[[149 138 114 103 135]
 [114 127 137 115 134]
 [129 123 138 137 133]]
->
[[114 127 137]
 [129 123 138]]

[[147 123 106 152]
 [140 123 112 104]
 [139 134 123 111]]
->
[[140 123 112]
 [139 134 123]]

[[137 142 127 152 143]
 [139 131 127 138 155]
 [134 134 127 150 122]
 [122 119 134 104 137]]
->
[[139 131 127]
 [134 134 127]]

[[118 132 128]
 [103 136 145]
 [153 122 125]
 [142 122 126]]
->
[[103 136 145]
 [153 122 125]]

[[109 157 154]
 [112 144 139]
 [125 124 117]
 [131 137 130]]
->
[[112 144 139]
 [125 124 117]]

[[110 122 109]
 [119 118 111]
 [ 99 132 109]]
->
[[119 118 111]
 [ 99 132 109]]

[[129 128 146 141 112]
 [143 136 114 123 140]
 [125 127 103 129 138]]
->
[[143 136 114]
 [125 127 103]]

[[141 104 137 122]
 [145 125 131 113]
 [127 127 114 134]]
->
[[145 125 131]
 [127 127 114]]

[[147 142 128 128 129]
 [129 145 143 128 129]
 [128 128 128 130 147]
 [128 128 133 150 135]]
->
[[129 145 143]
 [128 128 128]]
---
[[150 150 102 107 149 129]
 [125 125 120 136 124 148]]
->
[[125 125 120 136 124 148]
 [150 150 102 107 149 129]]

[[127 144 131 122 113 131 125 127 151 123 122 128 127 140 132]
 [141 144 134 131 109 116 118 130 148 114 123 122 125 141 128]
 [131 120 123 149 134 125 132 148 115 134 133 127 135 115 127]
 [137 124 124 131 136 126 143 128 132 124 138 115 147 130 115]
 [130 145 128 128 123 121 120 120 140 125 122 134 124 137 127]]
->
[[127 144 131 122 113 131 125 127 151 123 122 128 127 140 132]
 [130 145 128 128 123 121 120 120 140 125 122 134 124 137 127]
 [131 120 123 149 134 125 132 148 115 134 133 127 135 115 127]
 [137 124 124 131 136 126 143 128 132 124 138 115 147 130 115]
 [141 144 134 131 109 116 118 130 148 114 123 122 125 141 128]]

[[121 124 110 123 122 147 149 137 129 111 150 144 121 144]
 [112 125 118 128 130 139 134 132 131 115 128 134 136 130]
 [124 141 128 128 137 143 135 134 148 125 137 129 114 134]]
->
[[112 125 118 128 130 139 134 132 131 115 128 134 136 130]
 [121 124 110 123 122 147 149 137 129 111 150 144 121 144]
 [124 141 128 128 137 143 135 134 148 125 137 129 114 134]]

[[110  99 152 139 149 121]
 [ 99 117 126 129 128 153]]
->
[[ 99 117 126 129 128 153]
 [110  99 152 139 149 121]]

[[129 153 140 124 136 103 133 117 147]
 [119 142 126 143 134 107 127 133 111]
 [124 131 121 127 144 152 117 123 155]
 [136 118 128 152 121 116 148 147 108]
 [135 137 114 134 112  99 134 121 120]]
->
[[119 142 126 143 134 107 127 133 111]
 [124 131 121 127 144 152 117 123 155]
 [129 153 140 124 136 103 133 117 147]
 [135 137 114 134 112  99 134 121 120]
 [136 118 128 152 121 116 148 147 108]]

[[131 124 144 133 136 130 133 116 131]
 [130 127 106 126 123 133 126 126 125]
 [132 141 141 125 125 130 123 116 128]
 [127 116 128 134 130 131 126 130 127]]
->
[[127 116 128 134 130 131 126 130 127]
 [130 127 106 126 123 133 126 126 125]
 [131 124 144 133 136 130 133 116 131]
 [132 141 141 125 125 130 123 116 128]]

[[113 122 131 114 119 122 123 140 120 117]
 [121 132 126 129 119 126 128 130 115 124]
 [134 126 115 127 134 125 126 132 126 127]
 [131 112 124 127 126 134 134 133 133 130]
 [126 145 151 127 115 124 128 127 131 132]
 [120 119 134 127 123 118 124 132 123 111]
 [116 124 129 130 125 117 134 134 123 116]
 [115 129 137 130 124 127 131 127 140 124]]
->
[[113 122 131 114 119 122 123 140 120 117]
 [115 129 137 130 124 127 131 127 140 124]
 [116 124 129 130 125 117 134 134 123 116]
 [120 119 134 127 123 118 124 132 123 111]
 [121 132 126 129 119 126 128 130 115 124]
 [126 145 151 127 115 124 128 127 131 132]
 [131 112 124 127 126 134 134 133 133 130]
 [134 126 115 127 134 125 126 132 126 127]]

[[137 144]
 [141 121]
 [135 104]
 [131 138]
 [145 149]
 [121 132]
 [125 139]
 [119 132]
 [132 113]
 [133 120]]
->
[[119 132]
 [121 132]
 [125 139]
 [131 138]
 [132 113]
 [133 120]
 [135 104]
 [137 144]
 [141 121]
 [145 149]]
